One vector is turned by the same rotation once a step. Each row is the vector after some number of steps, and that number follows the row.
The counts run from 0 to 357.
[-18   8  21  -1 -12   8   3  13   4   0  17  16 -21 -20 -16   0 -12 -11
   5   2  18 -22  -9   8 -12  12  13  -4   3   1  -2 -11  12 -10  12   7
   1  28 -27  11  33   8  18   3  -8  21  27 -14   8   5  16 -27   3   6
  11   6   9  -5  15  -2   1  -1   6 -17  -6] -> 174
[-16  15  10  -1 -20  10  -3  28  24   4   8  25 -22   3 -23   8   0   4
   5  -2  -8  -4  -8  15   4   3  28 -13   0  -8  10  16  10  -2 -15   3
  14  25 -29  -1  12   8 -15  -6   1 -13  -9 -19  -1  -3  19 -17  -1 -29
   9  14   6  -4   0  17   6  -8  31   3 -22] -> 314
[ -7   6   1  -4 -20  19  -2  35  -2   0 -14   2 -14   0 -37   8   5   5
   2   2  -3   9 -16  34  -2  21  13 -13 -14   1  11  -6  21  12  -2   9
  -7  16 -35  -3 -10 -14  12   2 -16   6  22   7  -7  -6  14  -7 -14 -11
  -2  -2   3  -9 -20 -14  20  -6  31 -13   5] -> 36
[-19   8  21  -9   6 -24  17 -15  -3  -3  -9  17   4   0   0  26  -6  18
   1  -7   4 -10  15  -1  -1  -8  15   5  16 -21  11  29   3  17  -3 -10
  28   0   9  21  26   8 -15  -6  10  -1  -3 -14  12  -8   6 -14  10   8
  17   7 -22 -15  18  11 -10  13   3 -28 -25] -> 142
[ -4  -1 -20  -3  18 -21  -3 -23  12  -2  16  -5  15  12  19   9   6   1
 -10  -6 -11   1  25 -15   5 -13   9   7  12 -10  -8   1 -17  10  16 -25
   6 -14  38   3  -6   9 -13   9  29 -13 -18 -25  -7  -9 -22   5  16  -3
  18  12  -1   2  21  16 -15  -3   0   9 -13] -> 113
[ -2 -10 -20  13 -18   8 -14  11  -7 -27   8 -20 -21 -11  31  -2  10   5
  -1  11  -9  29   2  12  12  14  13   4  -3  17  -5 -12 -20 -17  21  -3
 -19   9 -27   8  -9  -2  -4   7 -18  26  -2   6   6   2   7  -1  -9  -8
   4  26   1   3 -11 -26  17 -26  18  -6  10] -> 355
[ -9   2   9  19 -14  39   3  14  -5 -25  12  -6  -9  -4  -7 -11  -2  -9
  -2   9 -14   2  -4  16   7  17  -4  -9 -11  13  -4 -30 -11 -15   8  -5
  -7   3 -20  -9 -18  -6  15 -13  18  -1   9   4  -3   8   9  10 -14 -32
  -1  16  22   7   8 -10   1  -9  39   6  12] -> 57
[-29   5  10   6  -6  20 -12  16 -15  -5 -11   6 -16   5 -31   2  -4  -4
  -3   5 -14  -5 -15  14 -11  22   6 -16 -16  -1  18 -29  19  -4  13   5
   0  11 -11  -5   0 -12  17   1  -5  15  15  -5  -4 -13  14 -16 -16 -11
   4  -6  22  -9 -14 -23  11 -11  35  -9  18] -> 34
[-26   8  22   1  -7  -9  -9   7  -5 -11  -9   5 -20 -12 -13  12  -8  16
  -1   5   9 -14  -8   3 -13   7  19   1  10 -20  16  -6  16  -2  11  17
  10  18 -10  10  27  -1  14   6 -26  32   8  -9   8  -8  22 -30  -1  11
  14  -1  -3 -21 -10 -25  16  -8   2 -30  11] -> 170
[-18  20   0  -3   6  -5   0   7  18  14   5  22  -1  25 -36  12  -5  -2
   0 -15 -24 -22   9   0  -9  -1  14 -11  -8 -18  13  -3  12  25   6  -5
  27   4  10   1  14  -2  -7   3  25 -21 -10 -35  -9 -13   5 -11  11 -10
  15  -6  18 -15  13  17  -7   6  20  10 -10] -> 291
[-18   5   0  -1  -1   2 -10  15  18  23 -16  11 -16  24 -37  10  -7   5
  -3 -13  -1   2 -13  25  -5  17   8 -16  -4 -14  28  -2  23  -7  -4   4
   5  18 -13  15   2 -12  -5  10 -18   7   4   5 -12  -9  21 -32  -7  -6
  20  -9   7   6 -28   4  18  -6  15   6  -9] -> 17
[-15   7   3  -2 -12  17 -11  26  -7  -5 -17   2 -19   7 -33   3  -2   3
  -1   5  -9   4 -21  24  -8  23  11 -12 -14  -4  15 -18  24   2   4  10
  -3  13 -23  -8  -7 -16  12   5 -18  14  14   2  -5 -12   9 -10 -16  -5
   3  -6  12 -12 -24 -22  20 -12  29 -13  13] -> 35
[ -1  -1   8  17 -19  40  13  20  -6 -23   3  -3  -6 -12  -8  -2   0   0
   0   8  -8  11 -12  23  12  12   1 -10 -13  15  -7 -13 -12  -8  -8  -8
  -6   5 -36  -4 -19  -6  10 -18  12  -5   5  13   1   9  11  13 -22 -31
  -1  18  10   6   2  -9  -1  -6  38   4   9] -> 56
[-19  20  -7  -9   9  -9 -15   1  18  15  -3  19  -2  24 -37  10  -4  -3
  -8 -15 -20 -19   3   0 -13   1  18 -17  -4 -18  12  -7  16  24   3  -2
  21   1  18  -4   8   2  -5  13   8 -16 -12 -37 -14 -19  -3 -17   9  -4
  14 -13  18 -16   3  10  -2   0  10   8  -5] -> 292
[-19   9   8   4 -15  32 -15   3 -28 -22  -3  -2   1 -19  -8  -6   1 -10
 -12  20   0   7 -17  12  -8  20  -4 -24 -16  16 -17 -24   9 -10  -1  -3
 -15   6  -9 -13 -20  -3  15  -7   1   5  10  -4  -8  -7 -11   8 -24 -19
  -7   6  21   3  -9 -23   0  -3  32 -15  21] -> 52
[-20   8  16   1 -10   6 -12  11   7  -1  17   9 -24 -16 -11  -4 -11 -13
  -1   5  19 -16 -16   6 -13  12  17 -10   7  -3   0 -19  17 -20  15  14
  -4  29 -18  13  27   9  18   8 -13  30  22 -19   4   4  12 -37   1   7
  16   2  12  -3   6  -8   8  -5   2 -12   3] -> 175
[  6  10 -13 -12   3 -31  15   6  20  -2   5   1  -2  14  -3  24   5  12
   4 -22  -7   0  22   7   4 -12  26  17  10 -15   8  23 -12  37  11  -6
  19  -7  -1  21  12   6 -21   5   6 -11  -4 -20   7  -2   6  -9  24  10
  16   7 -22 -19  19   9  -7   5  -7  -1 -12] -> 129
[ 23  -8 -27   4  -9   7  11  21  22 -10  15 -21   5   1  20   3  14   8
  -9  -2 -15  18  20  12  14  -7   7  13   3   3 -14   0 -27  16   3 -23
 -19 -11  -3  -9 -34  -2  -4   5  19 -16  -7   9  -3   4 -13  28   2 -18
   0  21  -3   3   3   3   4  -9  15  14  -3] -> 86
[ 27  -2 -25  -2   9  21  23   6   3  -6   5 -16  23  11  -4  -3  -7 -16
  11 -12  -9 -12  19  10  -3  -4 -28   9 -27  18 -21 -13 -25  15   8 -20
 -12 -22 -10  18 -16  -8  16   1  17  -5  17   8   5   7  -9  18   6   5
  -7  -6   6   9  19  -1 -21  14 -10   6   7] -> 241
[  1  35   4  -3   5   1  15  -8   5 -10 -22  19  16  13 -36  15  -6   8
  13 -11  -5 -10  -1  15  -6  -5   1 -14 -17  -1  -3  21  -1  34 -22  -6
  30  -7 -15  19  -1  -1 -28  -9   3 -22 -19 -17  -3 -11   7  -4  -1  -5
   6 -10 -11 -13   7  12 -18  19   1   4  -8] -> 283
[-13   4  17  -5  -2 -20  11  13  21  10   8  15 -18   6 -11  21  -8  14
   0 -13   8  -8   5  13   4  -4  30  10  19 -27  18  19   9   6   3  -1
  19  14  -9  17  30   1  -6   4   3   3   7 -12   6   0  20 -26  13   0
  25  10 -11 -13  12  15   3   0   4  -8 -24] -> 154
[-22  -9  -7  -2 -18   1 -24   0 -32 -21   4  -6  -8 -28  19  -3   9   0
 -11  28  -1  20   0  -4  -9  11   9  -7  -6  12 -17  -9   6 -16   7  -8
 -16  10  -6 -10  -3  -1   4   7 -21  20   2  -5   7 -12 -12   6 -10 -10
  -4  20   8  -2 -15 -29  11 -10  31 -36   5] -> 348
[-32   2  19  11 -10  26  -2  12 -19  -4  -7  10 -13   7 -30   0 -10  -7
  -2   8 -15  -8 -12  12  -6  22  -3 -14 -13   0  16 -27  17  -9   5  -1
  10   9 -13  -2   6 -13  18  -9   8  11  17  -1   2  -6  21 -15 -16 -15
   6  -3  24  -1  -2 -11   5  -7  43 -11  10] -> 33
[-34  17  25   8   0   4   0  -4  -4  -4 -11  25  -6   4 -24  10 -10   9
  -3   5 -13 -16   3  -4  -6  -1  11 -16  -1 -14  10   6  13   5 -16  -9
  34   8   6  -3  16   2 -12 -14  12 -14 -18 -26   2 -15  12 -13  -2 -21
  11   0   8 -10   9   8  -8   5  34 -12 -11] -> 303
[-15   2   5   2 -39  10   3  35  -8 -15  14   9 -23 -17  -2   1   5   0
   6  13 -13   0   5   9   4  13  22   2  -7   7   3   1   4  -1   7  -7
   3  21 -35  -9  17  -5   3  -9   1   5  14  -9  12   0  14   2   0 -19
  -5  20  13 -18   7  -6   5  -9  45 -27  -8] -> 333
[ -6  12   4  -6  15  -7  12  -6  12   9 -25  11  21  23 -24  22  -5  18
  -3 -13 -11  -9  14   6  -4 -10  -7  -7  -4 -18   9  25   6  26 -26 -22
  23 -13  18   9 -12  -4 -14  -2  20 -30 -16  -5  -6 -12  -1   4   3  -9
   9 -10 -12  -6  -2  17 -13  18  11  -2 -16] -> 277
[  4   0 -18  -1  10 -19   8 -14  20   0  20  -3  13  11  17   8   3  -1
  -9 -10  -9   3  29  -8   9 -14   9   7  10  -7  -9  10 -23  12   9 -25
   5 -10  24   6  -5   8 -14   4  33 -19 -15 -18  -3   1 -18   6  18  -7
  16  13  -5   3  26  21 -18   4   2  13 -19] -> 112
[-18  12   9  -2  12 -24   1 -26  12   3  15  22   7   5  -1  14  -5  -3
  -4 -10  13  -8  12  -9  -2 -10  19  -6  19 -16  -2  18   1  -1   3 -11
  18   8  21  17  20  15 -19  -2  19  -3 -10 -26  -1  -5  -4 -24  13   0
  27   7  -8   5  24  27 -19  10  -6  -3 -30] -> 137
[-14 -13  33  -9 -12  14   6  22  -9   7  -2   5  -7 -29   0   3  -4   8
  -6  20  28  -6  -3  11  -7   3   0   2  11  -9 -10  10  21 -12 -15  -7
 -10  23 -15   5  14  -1  29  -4  -1  12  26  19  11   7   7  -4  -8  -3
   6   8   1   5  -2  -4   9   6  15 -44 -15] -> 185
[-22   0  13  -3   5  -6  13   1  -9  14 -33  22   3  22 -33  20 -12  17
   7  -6  -2  -9   3  15  -6   4  -8  -4 -10 -11  21  20  18   2 -14 -10
  24  -2 -13  26  14 -15  -8  -5  -7  -2   1  10   6  -8  27 -18  -7   1
  11 -12  -4  -4 -18   6  -2  11  15 -18 -16] -> 6
[ 23  -6 -19 -13  18  -1  15   2   8  14 -14 -14  32  17  -6   9   5  12
  -2 -11  -2   2  23  11  -2 -13 -25   5 -11  -4 -14  14  -9  26 -11 -31
  -7 -24  17   9 -27 -11   6   6  13 -25  -3  17  -5  -5 -17  20   5  -1
   2 -11 -10   9  -6   9 -10  19  -7   0 -10] -> 252
[-24 -18   4   0 -22   9  -5  11 -27  -9  14   2 -10 -28  21   0   5  -1
 -13  27   2   9  12  -6   0   9   7   3   2   5 -11  -7   1 -20   0 -20
 -12  11  -4 -13   6  -1  11  -3   8   8  13  -3  11  -3  -5  10  -8 -17
  -2  24  11   3   4  -5   2  -9  46 -37 -14] -> 346
[ 17  -2 -10  -6 -20  23  -6  20   8  -8   7 -16   2 -17   5  -4  18  -3
 -14  15   6  25  -6  21   5   7   1 -11   0  13 -27  -1  -3  -2 -20 -10
 -32   4 -16 -16 -40   3   5   2   3 -14   2  14 -17   2 -20  23 -13 -25
  -4  18   0  16 -15  -6   8  -6  21   2  -4] -> 67
